(in the rows, 128 means zero)
Each path below is one point turned by a fixed rotation once a step. After each direction that follows a path, write how fast that rotation turns it, in deg/step (0 if it stays still).
Each turn is a multiple of 5 degrees from 10 to 175, or 0.
path 1
[123 124 121 108 130 124 131 125 144 133 135 117]
[126 136 131 132 142 127 129 110 126 131 118 113]
[138 131 125 147 134 131 139 144 128 135 124 119]
[130 115 120 112 131 120 142 137 139 137 128 127]
[127 125 116 120 131 123 123 106 128 132 112 120]
[126 137 118 153 133 124 125 130 134 133 124 120]
[128 117 130 129 145 121 134 142 138 144 132 137]
[136 113 130 118 123 129 129 110 129 141 115 130]
[129 133 123 146 109 119 124 120 134 131 126 118]
[128 131 131 134 138 111 124 136 146 134 137 131]
[141 119 136 120 135 140 125 117 141 139 122 136]
[129 128 132 135 108 135 135 120 131 137 123 113]
[135 137 135 130 126 105 130 134 135 132 136 118]
Directions:
[127 129 130 135 131 120 125 122 123 126 134 121]	100
[127 130 135 119 135 121 127 126 126 130 123 132]	120
[124 128 128 129 126 131 136 115 129 124 124 130]	110
path 2
[124 153 135 128 135 121 132 134 144 131 131 123]
[118 120 120 114 136 116 134 143 126 125 128 145]
[122 144 130 125 121 119 129 131 119 110 136 118]
[130 129 122 126 146 109 133 114 137 125 133 132]
[117 145 142 125 133 125 130 145 129 134 136 138]
[125 127 116 110 126 116 133 139 131 119 120 126]
[113 134 130 138 136 120 131 124 121 109 142 129]
[138 141 131 118 138 110 131 126 130 136 137 126]
[114 138 134 128 139 125 129 143 143 122 124 138]
[118 127 124 108 122 115 137 132 114 121 133 134]
[124 145 124 138 141 118 128 125 128 113 134 114]
[129 131 133 120 139 114 134 128 135 135 139 148]
[115 146 136 116 130 124 128 146 126 122 119 124]
Directions:
[121 129 128 129 128 125 130 115 123 128 126 122]	100
[135 136 129 123 124 127 127 131 125 131 125 118]	145
path 3
[129 140 139 141 134 132 125 142 116 136 131 125]
[134 137 134 137 123 135 130 140 128 142 115 122]
[124 122 126 124 114 124 131 144 135 143 115 121]
[115 113 131 121 123 115 124 140 126 140 129 126]
[123 117 142 132 136 116 118 136 121 133 134 123]
[129 126 148 142 131 128 116 127 125 132 123 123]
[125 129 140 143 114 130 127 122 134 136 119 127]
[116 127 129 132 108 127 132 126 131 144 130 136]
[112 130 134 127 122 124 129 137 127 144 145 135]
[123 135 144 131 135 132 127 147 125 134 137 125]
[126 136 141 140 133 134 130 145 127 133 117 120]
[125 126 127 136 116 127 129 141 125 138 111 120]
[125 116 123 126 117 116 124 139 125 146 123 126]
Directions:
[128 134 122 125 131 132 133 140 126 129 126 126]	40
[118 123 121 126 119 126 131 127 127 126 124 130]	80
path 4
[119 127 108 132 118 108 135 125 122 136 130 125]
[132 124 133 123 119 106 127 117 139 138 136 129]
[120 139 129 120 114 115 112 130 137 121 140 135]
[123 128 126 124 130 124 132 130 147 107 139 117]
[123 114 123 117 110 135 138 140 131 127 133 119]
[128 132 136 140 114 120 152 137 126 133 132 122]
[126 130 149 120 112 121 137 115 126 127 117 133]
[116 146 128 120 123 128 131 114 115 111 138 132]
[119 114 129 134 121 135 128 107 132 114 138 115]
[132 110 128 132 111 134 126 130 120 122 144 135]
[139 124 140 146 118 119 127 138 124 116 123 122]
[132 123 124 120 123 117 132 130 118 110 106 136]
[131 130 114 125 126 113 132 116 112 120 127 112]
Directions:
[134 121 130 116 128 130 130 126 128 128 128 134]	145
[125 134 128 125 128 122 133 120 122 135 122 128]	60
path 5
[134 122 142 125 111 140 126 137 124 135 139 118]
[148 120 140 125 121 136 114 132 130 129 129 120]
[127 111 136 126 121 134 113 122 141 133 130 113]
[128 117 142 122 113 143 125 132 126 133 139 115]
[147 121 137 127 122 135 120 138 124 133 135 117]
[138 114 137 132 115 130 113 126 139 136 127 117]
[122 116 144 123 114 143 121 128 130 131 129 115]
[145 119 137 125 124 144 122 133 124 128 138 112]
[144 114 133 130 117 125 116 134 138 138 133 113]
[128 117 145 128 108 135 120 127 130 133 125 122]
[136 120 140 124 123 146 118 130 126 125 134 113]
[138 113 129 128 121 131 119 131 136 137 138 114]
[129 117 143 127 108 132 122 133 131 140 132 121]
Directions:
[117 123 128 129 121 123 129 126 134 134 127 129]	115
[136 131 132 131 122 121 127 132 128 131 123 135]	95
path 6
[132 125 144 132 142 127 119 120 125 121 121 139]
[132 125 136 123 145 122 124 127 126 134 118 145]
[129 132 132 131 140 112 128 127 125 133 115 145]
[128 135 129 136 132 113 127 120 124 122 119 144]
[130 131 136 136 129 125 124 114 131 117 119 145]
[131 134 143 131 140 132 120 122 136 125 123 144]
[132 133 141 134 149 122 125 130 133 130 122 140]
[135 125 136 135 144 114 123 130 121 125 120 140]
[132 122 135 127 136 116 124 120 121 123 114 141]
[127 130 134 127 131 122 125 115 130 127 113 149]
[127 141 136 133 137 123 125 121 138 127 121 145]
[130 137 139 140 144 120 123 125 131 121 127 140]
[135 123 141 135 145 122 121 123 125 118 123 136]
Directions:
[130 120 125 123 132 123 129 133 121 134 123 127]	60
path 7
[121 132 143 132 129 133 136 150 125 123 142 128]
[144 137 116 125 117 127 135 131 136 129 146 136]
[131 134 144 121 131 121 119 141 120 142 138 132]
[142 142 128 139 120 142 126 129 129 128 140 120]
[134 139 136 110 132 136 122 134 142 135 138 129]
[136 123 127 130 125 138 113 130 116 139 144 117]
[131 139 138 117 126 132 121 140 134 117 131 111]
[122 123 118 122 127 142 129 137 132 130 151 128]
[142 123 132 115 124 112 124 138 123 128 139 118]
[121 134 134 134 116 137 129 147 126 124 143 132]
[143 138 125 121 133 120 138 133 131 126 149 133]
[133 130 135 127 114 126 116 141 124 145 137 134]
[137 149 134 137 133 133 130 131 121 123 143 120]
Directions:
[116 129 130 129 135 131 126 129 122 131 133 132]	155
[124 122 125 127 124 120 135 135 126 122 132 131]	40
path 8
[113 141 132 140 124 118 117 123 128 125 134 117]
[121 127 128 121 133 134 147 141 130 113 120 119]
[135 145 122 122 122 112 132 132 130 143 131 123]
[109 139 132 142 139 137 127 138 118 125 128 127]
[133 126 122 129 117 120 137 137 129 115 136 109]
[110 148 125 119 125 123 132 131 136 138 125 136]
[131 132 138 133 145 121 130 133 116 128 123 110]
[126 136 112 130 115 131 132 148 130 123 136 133]
[114 141 137 131 121 123 140 116 125 136 132 114]
[124 132 117 123 143 120 129 141 131 117 123 119]
[135 142 133 129 112 127 134 141 126 140 125 125]
[111 137 127 132 134 116 133 129 119 122 147 130]
[127 136 113 133 123 134 133 128 131 124 118 105]
Directions:
[128 127 126 137 123 132 126 129 121 126 139 129]	95
[132 121 123 126 136 126 136 129 124 122 131 124]	140
[130 128 130 121 121 125 137 128 129 132 133 135]	125
path 9
[126 135 143 131 129 128 118 127 139 129 147 139]
[125 147 136 129 135 115 121 125 140 128 135 116]
[118 149 136 135 125 115 134 129 120 124 124 124]
[130 134 148 140 119 124 125 122 110 132 128 140]
[137 135 145 133 134 129 121 122 136 144 122 137]
[116 142 138 130 139 133 130 124 145 129 121 135]
[111 138 137 132 120 124 123 122 135 118 137 137]
[127 136 140 136 114 110 121 122 129 137 138 123]
[131 147 143 131 131 119 138 132 123 141 130 121]
[125 145 145 133 136 130 126 130 116 125 126 140]
[127 138 140 135 133 128 111 115 134 127 119 141]
[119 139 136 132 126 118 130 115 145 135 116 128]
[113 138 144 132 120 123 143 129 132 135 137 136]
Directions:
[128 133 126 126 138 131 120 130 132 120 128 129]	80
[137 125 128 128 127 124 118 123 133 133 129 124]	110
path 10
[151 122 129 132 109 127 133 118 125 136 134 138]
[149 128 129 128 118 126 140 119 138 127 119 143]
[146 141 138 127 114 132 138 132 140 133 127 140]
[145 129 133 129 116 130 140 127 127 146 135 136]
[147 118 130 131 123 134 140 121 131 138 118 144]
[143 136 143 128 123 133 143 130 130 132 117 136]
[144 133 143 130 116 134 135 127 119 143 127 130]
[148 122 133 131 119 129 134 115 121 134 117 136]
[145 136 140 129 118 129 137 122 131 123 113 135]
[147 141 138 131 108 128 134 126 126 132 132 131]
[149 123 130 133 109 127 131 116 124 133 128 139]
[145 131 129 129 117 128 137 120 140 125 119 142]
[144 139 139 127 116 129 139 132 136 134 131 139]
Directions:
[127 125 131 127 137 134 133 133 129 138 126 129]	35
[127 137 133 127 123 129 128 135 126 132 136 123]	110
path 11
[123 128 138 125 125 137 114 144 118 139 137 119]
[133 123 130 131 110 121 132 140 117 133 115 142]
[139 110 134 132 131 123 146 136 132 128 138 118]
[122 128 147 132 124 135 137 112 116 121 127 118]
[124 133 135 133 142 140 138 137 130 124 126 147]
[131 116 127 116 142 134 121 132 118 120 113 123]
[124 140 135 135 130 121 120 144 116 127 127 113]
[134 133 121 132 126 123 148 132 118 137 109 133]
[127 116 134 127 145 122 138 127 130 143 134 118]
[116 134 143 116 123 137 130 122 112 136 127 125]
[134 123 133 128 128 136 127 145 125 137 132 151]
[135 103 133 121 120 130 125 137 121 121 121 118]
[128 135 147 144 123 119 132 134 117 122 138 122]
Directions:
[130 128 126 136 126 133 129 129 133 134 120 136]	120
[128 124 129 123 120 126 128 129 128 140 133 130]	40
[126 130 130 132 130 126 140 118 131 131 131 126]	70
path 12
[130 114 118 112 132 118 132 132 126 126 133 147]
[145 122 122 116 130 119 142 112 138 132 122 130]
[125 119 115 117 122 131 130 122 137 129 111 111]
[134 127 109 123 119 135 131 149 122 129 117 122]
[131 132 120 129 126 123 145 138 120 152 128 124]
[110 113 133 129 121 120 147 129 123 134 117 135]
[126 118 116 141 123 136 147 122 127 116 116 132]
[122 121 107 140 132 142 134 124 130 137 137 115]
[122 111 116 129 129 127 127 145 132 133 144 131]
[145 118 128 132 118 117 140 133 143 134 138 139]
[129 119 133 125 111 129 131 117 148 139 124 121]
[125 127 124 125 110 150 123 139 139 127 120 129]
[132 144 118 134 118 141 131 141 130 143 136 134]
Directions:
[125 130 131 127 130 116 135 127 135 129 128 134]	85
[131 121 123 127 135 126 125 123 131 123 137 130]	45
path 13
[141 118 138 132 153 123 124 145 134 132 129 127]
[132 112 124 126 148 141 128 146 119 124 134 126]
[122 109 138 131 143 129 125 128 106 131 128 134]
[124 117 140 136 145 126 124 125 122 133 148 117]
[127 105 122 130 136 116 119 136 127 142 144 123]
[133 118 131 132 148 109 131 141 127 127 135 141]
[127 111 123 121 151 124 138 132 123 119 134 122]
[132 105 138 123 147 126 129 125 120 139 119 122]
[136 119 143 136 148 134 118 133 128 137 138 120]
[130 107 123 131 136 134 117 146 119 138 142 132]
[122 113 133 135 143 115 129 130 114 126 137 143]
[124 113 131 127 145 117 133 120 124 125 146 116]
[134 106 130 124 141 111 125 131 134 145 127 121]
Directions:
[129 129 134 128 128 126 126 119 130 136 128 118]	85
[127 127 121 126 128 134 129 129 130 124 136 118]	140
path 14
[135 117 127 113 127 118 145 135 122 117 135 128]
[140 116 106 123 116 129 128 128 124 130 126 137]
[144 133 127 115 124 129 108 131 133 115 141 136]
[137 123 133 120 129 138 132 124 121 133 158 128]
[117 123 111 126 124 133 110 115 115 124 137 130]
[128 118 137 129 130 139 128 121 128  99 134 129]
[132 119 128 126 118 124 144 107 117 125 136 124]
[124 122 112 118 113 114 130 128 122 109 126 128]
[153 117 127 125 120 138 135 137 132 116 130 131]
[148 132 126 113 117 125 119 121 117 134 135 127]
[126 120 119 106 132 130 117 143 120 123 145 129]
[135 115 126 129 134 147 119 117 122 126 135 138]
[127 129 135 122 131 119 117 108 126 114 140 133]
Directions:
[131 126 125 134 128 136 122 130 132 122 121 133]	115
[133 124 126 134 126 134 134 121 126 138 128 129]	140
[136 125 128 121 128 124 130 135 124 131 119 129]	45
path 15
[142 148 136 130 129 135 137 140 129 124 132 124]
[126 139 125 105 124 118 137 139 119 121 134 127]
[126 132 115 124 151 125 131 140 125 119 133 133]
[131 139 118 130 132 132 139 148 131 144 132 124]
[114 143 131 111 136 116 128 133 131 138 125 127]
[130 152 127 131 147 129 129 131 130 124 119 135]
[138 149 137 121 123 138 143 140 125 128 132 133]
[124 138 135 106 138 120 131 137 127 116 139 124]
[135 135 112 130 145 125 137 144 123 118 129 125]
[125 137 118 120 131 130 142 144 127 145 135 130]
[116 143 133 115 144 121 127 132 136 135 131 125]
[133 157 125 134 133 123 135 131 128 128 116 127]
[129 145 136 115 124 137 140 136 120 130 134 143]
Directions:
[123 130 125 131 131 126 126 126 134 141 123 127]	60
[125 126 130 127 140 127 122 124 132 122 130 130]	130
path 16
[149 127 110 124 140 126 140 129 117 134 130 132]
[142 131 113 111 133 133 138 133 119 138 123 136]
[135 132 122 113 118 134 134 132 108 136 114 128]
[140 127 119 131 119 130 131 132 102 132 117 123]
[144 120 112 136 128 124 134 134 112 137 124 125]
[149 123 112 120 134 121 131 131 123 141 128 125]
[147 133 120 107 134 127 135 129 114 136 125 126]
[140 138 121 115 132 130 139 125 103 127 121 129]
[138 130 117 133 125 135 141 133 107 129 118 137]
[142 122 110 128 124 133 133 136 117 145 119 132]
[146 124 117 118 122 126 125 138 117 144 118 117]
[148 129 120 118 134 121 129 130 110 133 124 113]
[145 132 116 123 141 123 139 127 108 126 126 128]
Directions:
[127 130 132 115 124 130 124 129 131 133 125 123]	85
[122 132 129 128 122 137 131 129 124 128 124 137]	60
path 17
[127 140 135 153 121 134 134 137 130 117 127 128]
[119 135 149 133 124 115 128 125 120 113 138 137]
[133 141 134 132 148 127 120 137 127 116 135 140]
[122 147 128 137 125 124 134 141 144 112 130 131]
[117 127 137 131 116 125 124 142 120 114 137 144]
[129 142 138 150 136 135 120 137 117 119 128 133]
[126 148 141 135 128 118 140 123 129 112 134 132]
[121 131 141 125 136 122 124 140 133 115 144 145]
[128 142 128 142 130 133 124 148 132 116 124 137]
[119 139 136 142 113 128 137 130 125 113 132 136]
[127 130 148 142 135 123 119 132 117 117 141 136]
[132 152 133 136 138 124 128 131 128 113 125 137]
[118 133 132 127 122 126 137 138 138 109 143 140]
Directions:
[126 135 128 124 121 120 130 125 127 127 118 129]	135
[132 132 133 128 136 123 128 117 125 127 131 125]	80
path 18
[138 111 127 118 145 137 131 139 123 115 128 124]
[130 125 116 120 136 130 134 117 111 120 113 119]
[139 108 138 112 125 131 138 126 123 134 118 123]
[128 114 117 115 134 141 117 133 124 122 116 127]
[144 119 128 130 147 137 138 128 126 117 119 119]
[130 116 124 107 129 127 135 127 109 121 127 119]
[138 114 126 121 130 138 127 116 121 136 105 125]
[135 106 129 114 134 140 124 143 130 121 125 129]
[135 128 114 125 146 134 127 123 118 118 115 117]
[141 112 138 113 131 130 144 126 117 129 124 120]
[126 112 121 113 127 140 118 127 120 129 109 128]
[143 111 131 130 145 143 131 128 134 121 115 126]
[129 116 120 114 140 128 134 132 112 113 128 116]
Directions:
[123 128 136 131 134 128 120 122 123 132 135 128]	0
[135 130 132 135 131 130 133 121 133 133 123 126]	155
path 19
[117 140 120 139 136 116 129 130 133 115 121 135]
[121 133 111 129 138 111 136 129 135 117 127 137]
[130 131 112 122 134 111 129 130 142 120 123 141]
[134 132 123 132 125 115 125 134 141 113 115 140]
[132 132 116 139 130 123 132 130 131 107 115 137]
[132 136 109 127 135 114 134 131 126 111 119 128]
[125 142 118 123 134 109 124 135 128 119 118 136]
[118 140 125 135 135 112 127 130 136 117 119 140]
[124 131 115 136 135 116 135 123 141 115 126 139]
[132 128 111 126 131 114 135 127 137 116 126 139]
[138 133 117 125 126 112 126 133 137 115 118 141]
[131 134 124 138 127 116 127 133 130 108 114 135]
[125 136 111 135 135 116 132 130 123 110 119 129]
Directions:
[116 134 129 128 136 124 127 128 127 133 132 127]	55
[126 131 139 134 124 128 121 130 131 126 123 132]	95
path 20
[140 130 144 126 131 130 141 143 110 133 124 134]
[144 138 120 139 135 124 143 119 127 141 131 124]
[137 131 139 116 137 130 140 122 117 127 124 144]
[142 130 128 140 123 135 150 135 134 140 121 133]
[144 141 120 125 136 134 133 123 121 115 133 142]
[129 124 123 119 119 133 152 128 134 137 130 142]
[135 150 123 134 123 142 134 138 126 117 120 138]
[127 127 112 124 127 126 152 130 124 121 141 132]
[120 148 122 123 114 135 128 137 117 137 127 142]
[121 144 123 129 130 118 149 135 132 119 130 124]
[123 139 121 127 127 129 129 142 102 134 140 135]
[124 148 129 124 121 115 140 124 130 137 127 122]
[124 135 137 128 143 123 137 144 111 126 129 132]
Directions:
[124 118 130 122 134 127 133 131 124 124 132 132]	145
path 21
[132 135 120 102 119 124 133 128 138 128 143 124]
[143 124 133 115 114 134 121 113 128 136 123 123]
[130 138 124 126 132 133 105 119 139 136 125 143]
[125 140 128 116 130 135 126 151 139 140 128 131]
[137 131 139 115 134 149 124 129 136 118 132 113]
[121 116 138 116 129 118 106 126 138 118 127 125]
[123 125 145 128 137 122 122 130 132 145 111 127]
[116 146 139 131 147 132 134 124 138 129 131 125]
[116 133 141 112 123 120 141 130 138 115 136 123]
[130 116 144 115 125 129 136 109 123 130 120 127]
[116 125 126 128 134 123 124 106 138 144 134 140]
[122 140 126 122 114 131 143 131 141 145 131 129]
[130 136 126 118 118 153 136 116 136 120 125 128]
Directions:
[129 132 131 130 119 129 129 127 131 121 133 118]	95
[126 132 132 128 134 117 133 124 125 125 125 124]	35
[125 128 125 133 127 128 126 131 114 126 132 127]	0
[135 129 132 132 132 137 131 123 124 130 123 124]	135
path 22
[130 131 116 130 122 142 119 134 138 139 148 131]
[124 132 113 128 129 127 118 134 115 126 144 113]
[123 143 130 132 144 131 118 115 120 124 143 127]
[125 130 123 127 133 126 111 110 133 145 122 121]
[124 122 134 122 116 132 114 110 139 122 138 119]
[138 120 123 121 118 140 134 113 124 134 143 118]
[118 127 132 122 131 140 127 135 133 144 148 122]
[127 136 115 131 124 140 109 136 120 132 142 128]
[120 136 128 142 131 126 117 120 114 123 138 111]
[131 138 128 137 139 131 118 104 133 133 136 129]
[124 120 121 122 125 128 113 115 144 135 129 116]
[127 119 129 112 120 137 125 117 130 118 146 125]
[126 124 125 117 129 139 132 123 115 146 143 122]
Directions:
[130 130 133 130 136 129 139 122 124 132 131 128]	110
[119 129 138 128 130 126 128 131 134 122 133 127]	160
[128 130 122 130 137 120 124 122 130 122 125 127]	55
[124 129 125 129 131 141 127 126 130 126 125 121]	0
path 23
[146 130 119 122 123 126 124 109 140 125 128 125]
[145 114 131 118 123 142 119 116 126 121 130 131]
[136 126 115 114 133 142 116 131 117 120 137 121]
[136 128 131 108 139 133 136 135 116 129 128 119]
[129 132 114 111 123 127 149 130 129 131 130 117]
[125 113 127 118 123 135 141 131 140 137 138 133]
[116 118 121 120 119 128 115 138 135 141 143 127]
[134 115 130 127 143 118 121 136 130 145 142 120]
[131 117 122 132 127 112 126 129 121 142 122 109]
[130 108 121 142 131 134 137 132 127 138 113 124]
[117 126 123 137 120 141 119 141 128 135 112 125]
[125 140 127 135 142 136 123 140 140 142 118 128]
[130 140 134 128 121 121 122 125 138 143 111 123]
Directions:
[125 123 124 117 130 123 132 128 124 128 133 134]	25
path 24
[128 114 128 129 125 126 130 130 120 146 145 134]
[133 115 127 127 120 142 131 129 111 139 130 114]
[126 113 127 115 124 141 137 111 123 127 134 126]
[131 128 124 134 120 136 137 116 129 134 148 132]
[139 125 124 136 121 151 123 129 126 139 136 121]
[132 109 138 126 125 143 120 118 137 135 132 127]
[141 121 136 129 115 125 133 120 133 131 141 122]
[151 126 122 126 118 137 120 125 120 122 140 122]
[135 113 129 117 128 138 114 125 126 127 143 139]
[132 113 137 130 120 123 128 132 121 143 144 131]
[136 114 124 120 119 131 131 130 110 132 130 114]
[131 116 119 113 129 139 132 113 117 127 138 131]
[127 123 122 133 121 136 136 121 124 142 150 135]
Directions:
[120 128 122 127 131 131 136 127 120 134 127 128]	35
[123 133 137 128 135 128 128 130 125 124 134 122]	0
path 25
[111 119 127 126 116 139 133 109 117 121 127 119]
[113 130 126 130 115 128 133 108 114 142 119 121]
[126 133 115 131 107 135 128 115 110 131 136 129]
[135 120 126 130 120 142 133 104 111 137 122 132]
[135 125 126 148 115 124 131 116 106 137 129 126]
[131 115 127 141 121 135 135 114 109 119 138 126]
[119 114 138 143 129 128 141 113 112 129 120 118]
[112 124 128 143 112 124 134 121 113 124 133 116]
[110 121 127 127 117 138 134 109 113 121 129 123]
[112 129 124 128 113 127 134 111 113 142 117 122]
[125 133 116 129 106 137 127 113 111 128 136 127]
[134 120 124 131 120 142 131 105 110 137 121 130]
[134 123 125 148 116 121 134 116 104 138 126 126]
Directions:
[125 132 129 129 136 123 122 124 132 128 133 137]	0
[129 132 123 129 122 129 126 132 126 120 139 128]	135
path 26
[130 123 125 134 149 120 136 132 146 118 137 138]
[127 119 128 116 124 131 140 150 134 138 131 122]
[133 122 116 122 126 119 141 120 150 122 126 122]
[115 131 130 124 132 130 131 129 140 142 144 115]
[137 138 128 131 129 102 136 136 139 129 134 127]
[123 121 116 137 131 133 125 147 144 130 140 135]
[139 122 134 119 145 123 143 141 139 123 129 124]
[121 124 118 119 112 129 143 132 143 138 130 129]
[128 125 121 125 141 116 128 120 146 129 133 110]
[124 140 136 125 123 124 136 143 139 136 148 128]
[132 124 112 136 137 109 128 138 142 130 127 134]
[129 119 132 130 131 142 137 144 146 124 138 121]
[132 124 122 106 132 114 143 127 141 133 128 129]
Directions:
[127 127 120 132 119 121 129 131 126 131 120 127]	130
[133 132 127 123 120 127 128 124 132 124 131 137]	145
